In the rows, zero is written as 128.
Rows swapped in pairs by one turn or mirror: which row each one swaps with
The rows were stretched afterwards, more along some directions than others.
vapu: [152 147 117 117 139 123 120 162 123 137 144  95 163 147 135 134 111 126
 135 140 129 158 137]
ren: [131 157 102 110 118 136 128 177 123 161 154  99 154 123 143 155 115 125
 139 148 152 139 125]
reda: [138 136 133 131 131 131 150 138 131 155 142 126 144 106 139 121  96  88
 142 163 140 146 150]
zigu: [140 129 123 115 127 143 137 152  94 156 149 118 146 123 157 141  93  87
 134 155 148 183 152]
tozap: [118 135 117 133 141 139 156 128 117 135 126 144 134 118 145 128 101  99
 133 128 113 138 133]
vunub: [140 140 101 119 127 132 126 163 129 128 136 119 145 125 135 133 110 140
 114 124 144 109 108]
tafi: [131 138 109 112 125 129 132 171  88 147 143 106 134 130 145 137 119  98
 117 142 135 124 127]
neme: [114 122 121 117 149 141 134 130 137 110 134 140 140 125 140 133 114 145
 155 112 153 134 120]
tora: [132 125 154 112 141 123 126 132 117 133 147 103 133 165 130 123  95  90
 127 131 114 166 140]
vul: [157 135 123 126 132 122 128 131 136 145 147 102 150 135 140 124 134 114
 134 123 118 144 132]
benob: [116 106 134 108 130 121 147 136 102 118 144 111 138 139 138 153 129 104
 128 113 100 158 144]
zesu: [136 127 136 100 115 132 126 164  94 159 159 118 142 144 157 124 118 106
 120 126 147 158 153]
zevo: [128 137 117 127 160 134 153 128 142 110 124 140 146 128 148 121 116 114
 131 125 107 126 121]
Korib: [128 145 113 135 145 138 142 131 142 121 119 147 144 118 144 126 112 115
 137 116 115 131 130]
mab: [135 132 125 115 148 150 154 151  96 147 149 109 137 160 164 114 122  93
 119 128 127 163 136]
ruk: [136 132 139 125 155 137 132 114 125 112 131 142 132 148 143 127 106 139
 131 104 146 139 126]
Puv: [153 131 142 122 120 148 135 151 111 123 164 121 157 152 124 125  94  95
 106 115 140 144 137]
gase: [141 134 134 114 152 144 130 133 126 132 134 150 144 143 132 112  89  82
 122 125 130 141 143]
Dak: [122 141 108 133 122 140 139 141 158 106 130 131 154 101 123 153 128 132
 138 108 133 132 114]
ninu: [127 125 133 108 138 138 164 149 104 126 151 130 148 112 138 143  98  85
 131 149 128 171 174]
viz: [115 138 104 114 144 132 146 165 134 133 155 113 155 130 138 145 134 112
 128 144 124 122 112]
sefit: [137 136 132 124 130 135 154 147 128 142 141 123 155 115 135 125  96  77
 135 168 134 137 146]
vuge: [130 133 124 124 148 162 149 150 114 113 142 113 157 138 138 128 116 115
 125 110 147 154 130]
Totot: [139 135 143 131 136 140 156 132 125 133 147 133 148 117 131 127  68  84
 130 151 134 147 156]
Pud: [109 131 131 120 133 141 137 135 158 131 134 124 146 108 116 139 121 112
 129 119 115 116 141]
Lapo: [120 125 132 115 140 142 139 129 118 126 129 135 125 135 142 138  92 140
 149 106 162 137 124]
nem: [152 133 120 127 135 120 142 133 132 122 151 100 151 130 141 132 119 126
 140 119 114 147 136]
Nesad: [134 141 126 111 123 133 119 137 143 138 137 117 153 131 122 145  92 126
 136 115 146 130 123]
reveg: [144 138  99 115 149 148 128 159 106 154 159 112 160 138 167 120 106 100
 149 147 141 191 135]
paked: [155 133 130 121 137 114 137 131 132 133 149 100 145 141 143 125 130 118
 134 121 122 129 132]
Nubef: [121 118 121 118 102 161 147 162  91 136 145 122 136 116 137 135 109 111
 112 113 133 149 137]
mani: [155 132 132 114 153 139 132 150 120  94 148 107 158 137 130 134  89 110
 108 133 138 148 149]
vapaf: [126 124 127 103 145 135 144 160 108 151 155  95 142 135 157 134 102  77
 131 144 129 153 130]
beli: [141 150  85 114 120 145 140 162 101 156 153 103 159 125 157 144 120 128
 125 116 127 166 125]
tam: [128 142 121 124 113 137 119 137 114 135 119 120 141 116 116 139  94 105
 116 102 121 147 133]
sama: [146 124 128 122 126 115 135 135 124 140 157 102 140 135 141 131 140 121
 129 124 124 131 124]
kiner: [156 141 105 115 150 146 114 139 137 131 137 105 158 146 140 130 119 143
 121 119 141 145 129]
Pes: [133 123 120 112 149 149 136 129 108 105 134 134 131 143 152 130  94 139
 135 106 163 146 118]
fera: [135 131 114 102 136 140 136 159  81 150 152 106 141 141 171 142  92 101
 152 143 149 188 139]
Pono: [133 109 143 102 136 135 112 131 115 124 128 121 152 152 135 128 120 106
 127 121 140 189 169]
nusus: [138 141 137 124 150 144 134 136 125 111 146 144 138 136 133 137  88 147
 139  94 158 137 119]
kam: [141 152 111 126 126 153 138 162 125 168 160 100 166 120 132 121 117  74
 116 155 122 163 153]
Punu: [147 139 107 113 145 152 139 156  93 152 153 110 149 143 167 132  80  99
 139 140 149 201 140]
sated: [141 130 136 128 128 127 153 131 129 138 141 121 145 107 133 128  95  83
 132 165 138 143 161]
depo: [118 109 159 105 136 147 147 142 127 126 137 115 143 134 131 140  90  82
 136 143 144 158 159]
kob: [126 137 100 128 121 143 141 151 143 108 128 124 161 104 132 152 124 116
 135 116 134 143 122]
zoge: [120 139  98 134 113 137 135 145 144 120 126 130 147 106 127 144 117 121
 141 113 133 121 106]
vub: [158 136 126 118 155 151 126 156 139 130 159 106 183 154 129 123 117 113
 126 132 128 148 142]
lim: [133 137 113 132 131 146 126 143 151 101 134 127 166 125 125 146 127 130
 138 102 127 154 118]
rab: [141 144 120 117 104 131 144 158  95 149 157 106 137 102 135 140  83 100
 102 122 126 142 139]
poz: [143 129 106 115 146 144 132 147  93 148 147 117 144 130 153 139  95  94
 133 140 141 195 135]
samo: [126 143 115 139 158 142 142 123 154 116 116 151 145 116 140 121 107 122
 142 116 120 142 124]

mani is swapped with tafi
ren is swapped with kiner
samo is swapped with reda
zoge is swapped with nem
Nubef is swapped with tora
Punu is swapped with Lapo

Rows swapped in pairs by one turn or mirror: which row each one swaps with
The rows were stretched afterwards, more along some directions than others.
Rif: [121 139 125 140 119 131 136 147 120 108 106 144 104 108 132 132 123 126
 149 119 152]
nel: [131 112  99 130 151 117 130 138  97 134 129 121 117 121 110 146 122 126
 101 116 145]
san: [121 116 132 155 144 114 152 141 136 119 120 146 147 133 119 115 148 151
 119 140 132]
mepe: [129 123 138 157 129 150 134 133 145 133 121 148 132 119 124 116 104 138
 131 138 141]
guv: [133 102 116 136 111 139 127 132 110 143 125 101  99 106 134 140  81 126
 128 121 149]
deki: [146 129 128 124 119 141 143 141 116  99  97 125 100 120 139 136 132 142
 122 119 133]
lir: [125 139 137 115 112 137 114 124 140 113 128 117 138 140 149 124  99 131
 137 117 118]
liduk: [126 133 129 149 155 133 148 131 134 102 113 143 145 130 106 131 131 148
 121 111 146]
Favu: [129 109 114 152 119 117 151 150 131 134 119 130 127 116 123 116 142 145
 137 132 133]
Fitun: [133 142 139 111 172 147 139 107 134 117 126 140 156 154 133 138 125 132
 109 118 138]
Boluv: [117 138 125 100 144 134 127 121 115 131 143 118 168 142 135 131 105 142
 115 113 121]
sud: [138 133 132 135 103 136 131 129 115 124 110 130  98 131 137 120 122 129
 128 134 127]
linez: [130 129 125 164 122 139 143 131 133 122 107 138 125 117 124 122 103 141
 144 134 148]
lafom: [136 115 122 116 148 113 129 140 120 109 125 117 107 144 118 154 152 128
 122 123 128]
muk: [147 142 121 147 135 127 135 125 106 109 112 156 121 130 116 121 147 126
 112 136 127]
vis: [140 140 111 118 148 121 127 131  97 124 121 132 104 127 117 142 143 125
 123 148 141]
gel: [130 124 134 143 143 134 136 111 133 137 120 146 142 143 137 130 118 115
 140 132 133]
fod: [136 113 129 134 117 144 130 138 117 128 112 110  91 133 137 138 119 135
 125 130 134]
lag: [136 123 128 139 115 127 121 115 121 126 122 130 111 110 135 154 131 110
 140 114 128]
fek: [139 154 137 111 145 159 143 124 115 126 117 132 125 136 123 145 121 129
  99 113 150]
reka: [121 126 147 122 151 134 148 132 156 105 122 131 123 146 131 135 117 141
 138 116 128]
kemaz: [145 132 118 126 118 156 120 132 108 132 127 133 127 124 142 122 117 122
 113 115 127]
pebup: [110 124 124 127 152 120 119 156 111 143 142 133 141 132 129 117 137 148
 108 144 137]
loniv: [120 145 133 106 136 116 124 135 123 106 129 121 112 127 136 148 131 134
 135 128 129]
dob: [128 129 131 116 166 125 135 132 145 101 135 136 146 148 128 128 135 138
 123 116 108]
bugi: [148 133 122 123 138 146 124 123 105 123 121 138 116 117 131 140 108 121
 128 120 138]
gevi: [139 124 115 109 115 136 112 141 117 128 127 112 129 140 133 113 133 143
 115 118 111]
mabe: [122 125 130 148 155 130 145 129 144 111 137 144 143 109 125 131 115 141
 128 132 130]
barib: [127 141 138 107 139 130 143 119 130 117  99 133 125 143 144 123 136 144
 125 138 137]
gute: [119 115 119 122 162 109 112 105 110 129 144 125 149 130 124 149 112 115
 131 140 136]
Tipe: [142 109 132 116 149 122 140 135 131 130 105 133 113 165 120 132 170 139
 109 130 118]
rilot: [110 116 136 166 133 116 127 138 144 113 131 145 134 126 120 138 136 121
 137 110 127]
Vom: [112 117 127 131 158 107 153 138 137 124 109 123 121 141 106 144 147 151
 131 137 154]
Ves: [148 128 122 142 127 147 161 136 124 102  81 135 111 129 122 130 108 149
 123 113 145]
Nepo: [136 114 128 136 145 154 141 141 131 140 112 129 107 115 129 132 117 126
 110 133 150]
Katup: [119 114 115 112 147 101 124 118 108 135 141 122 127 136 122 150 139 111
 122 126 138]
kevav: [137 118 137 121 186 131 142 134 123 112 129 139 119 138 109 161 142 141
  95 128 148]
zepop: [136 123 126 133 141 111 140 112 130 110 123 117 116 131 118 162 142 123
 131 124 140]
Virof: [123 122 132 138 143 131 156 130 132 145 114 139 120 129 124 125 145 127
 102 133 156]
nofep: [126 116 119 152 115 120 125 141 118 121 129 154 108 118 127 119 137 130
 128 148 122]
mumud: [121 106 116 152  97 120 126 150 125 131 125 118 102 102 122 134 125 132
 135 125 134]
nusis: [149 112 125 127 114 151 124 125 143 115 121 106 103 122 141 146  93 131
 137 112 119]
Kemos: [119 113 154 129 152 138 135 137 158 121 141 136 131 144 131 132 126 140
 139 134 130]
pivi: [154 114 140 133 123 160 128 106 144 124 119 122 103 131 149 157 102  99
 125 105 119]
Ref: [123 142 130 144 149 120 168 150 121 111  97 157 120 118 115 122 145 161
 129 142 153]
pab: [137 111 115 122 129 144 116 126 123 120 118  96 103 128 133 156  87 128
 130 111 127]
Rugu: [123 118 146 116 153 140 139 118 144 144 128 112 126 138 133 136 100 136
 121 136 156]
Nugig: [126 144 144 120 152 153 134 116 140 128 120 129 143 132 149 126 101 137
 120 124 139]
dinu: [117 132 137 135 156 127 153 134 143 136 105 140 131 134 126 135 149 138
 141 126 150]
gomu: [117 132 138 125 165 130 145 144 146 110 114 141  99 148 122 141 148 136
 123 139 145]
zinur: [125 126 133 127 164 124 135 120 132 142 141 143 149 138 117 126 136 133
  90 138 143]
sav: [109 147 140 115 159 112 142 138 130 106 118 144 153 147 131 119 147 150
 143 141 143]

mepe is swapped with pab
fod is swapped with Kemos
dob is swapped with muk
guv is swapped with Rugu

